[[-33 -11   8]
 [  0 -24   4]
 [-27 -43  -7]
 [ 20   9   2]
 [-37 -21  -8]]
->
[[-33 -11]
 [  0 -24]]

[[  0 -12  53]
 [ 48 -38   0]]
->
[[  0 -12]
 [ 48 -38]]

[[-24 -53]
 [-32 -12]
 [ -1   3]]
->
[[-24 -53]
 [-32 -12]]

[[ -4  22  10 -16]
 [ -8 -51 -33 -34]
 [-25 -11 -13 -11]
 [-26 -31 -23 -30]]
->
[[ -4  22]
 [ -8 -51]]

[[-57   8  31  -2 -37]
 [-35 -29   5   0 -12]
 [ 10  22  36 -10  31]]
->
[[-57   8]
 [-35 -29]]

[[ -2  45]
 [-16   4]
 [ 22 -28]
 [ 44 -29]
 [ 20 -13]]
->
[[ -2  45]
 [-16   4]]
---
[[ 11  26  35  31  41   2  11  48]
 [ 50 -14 -14   1 -35  28  -7  -1]
 [-21  33  22  19  55  -2   9  13]]
->
[[ 11  26  35  31  41   2  11  48]
 [-21  33  22  19  55  -2   9  13]
 [ 50 -14 -14   1 -35  28  -7  -1]]

[[ 24  21  35   0 -21  12  26  29  24  37]
 [ 31  21 -29  -9  26  36  25  30 -13   8]
 [-37 -28 -45  51  37 -30 -28 -28  40   0]
 [ -6   8 -19   5 -38  14 -13  -7  19  27]]
->
[[ 24  21  35   0 -21  12  26  29  24  37]
 [ -6   8 -19   5 -38  14 -13  -7  19  27]
 [ 31  21 -29  -9  26  36  25  30 -13   8]
 [-37 -28 -45  51  37 -30 -28 -28  40   0]]

[[  2   2 -16  12  36  -3 -32  12  12]
 [ -6 -12  12 -13 -33  13  50 -11 -13]
 [-17 -11 -10   3  33  -2 -21  12   6]
 [-15 -11   6 -26 -35   4  57   0 -13]
 [ -6  -8  -3  30  36   3 -31   2  12]
 [  2  -5  26  31  -1   7 -12 -23   2]
 [-10 -11  34  36   6   3 -15 -23   6]]
->
[[-10 -11  34  36   6   3 -15 -23   6]
 [  2  -5  26  31  -1   7 -12 -23   2]
 [ -6 -12  12 -13 -33  13  50 -11 -13]
 [-15 -11   6 -26 -35   4  57   0 -13]
 [ -6  -8  -3  30  36   3 -31   2  12]
 [-17 -11 -10   3  33  -2 -21  12   6]
 [  2   2 -16  12  36  -3 -32  12  12]]

[[-12   2 -17  35 -15  -8   1   1]
 [ 14   4  29  -7  12  34  14  49]
 [ -4  10   5 -23  -7  -4   5   6]
 [ 35   6   6  18  -8  -9  -8  -8]
 [ 23   5  -4  27  -1   4  -3   5]]
->
[[ 14   4  29  -7  12  34  14  49]
 [ 35   6   6  18  -8  -9  -8  -8]
 [ -4  10   5 -23  -7  -4   5   6]
 [ 23   5  -4  27  -1   4  -3   5]
 [-12   2 -17  35 -15  -8   1   1]]

[[-49 -32   3]
 [ -7  14  -9]
 [-44 -35  -2]
 [-40  -8 -28]
 [-40 -37   1]
 [ 16  28 -24]
 [ 45  24 -16]
 [ 37  35 -25]
 [ 12  20 -32]
 [-17 -22  -1]
 [-44 -21   0]
 [-18   6  -4]]
->
[[-49 -32   3]
 [-40 -37   1]
 [-44 -21   0]
 [-17 -22  -1]
 [-44 -35  -2]
 [-18   6  -4]
 [ -7  14  -9]
 [ 45  24 -16]
 [ 16  28 -24]
 [ 37  35 -25]
 [-40  -8 -28]
 [ 12  20 -32]]

[[-44  36 -25  15  32  11 -37   3  29   8  31]
 [-34  -1 -32  11   1 -32 -11 -12  -3 -36  -9]
 [ 24  -9 -36 -26 -44  20 -49  35 -20 -35 -12]
 [ -5  31   6   2  21  12   1  -3   5  27  34]]
->
[[ -5  31   6   2  21  12   1  -3   5  27  34]
 [-44  36 -25  15  32  11 -37   3  29   8  31]
 [-34  -1 -32  11   1 -32 -11 -12  -3 -36  -9]
 [ 24  -9 -36 -26 -44  20 -49  35 -20 -35 -12]]
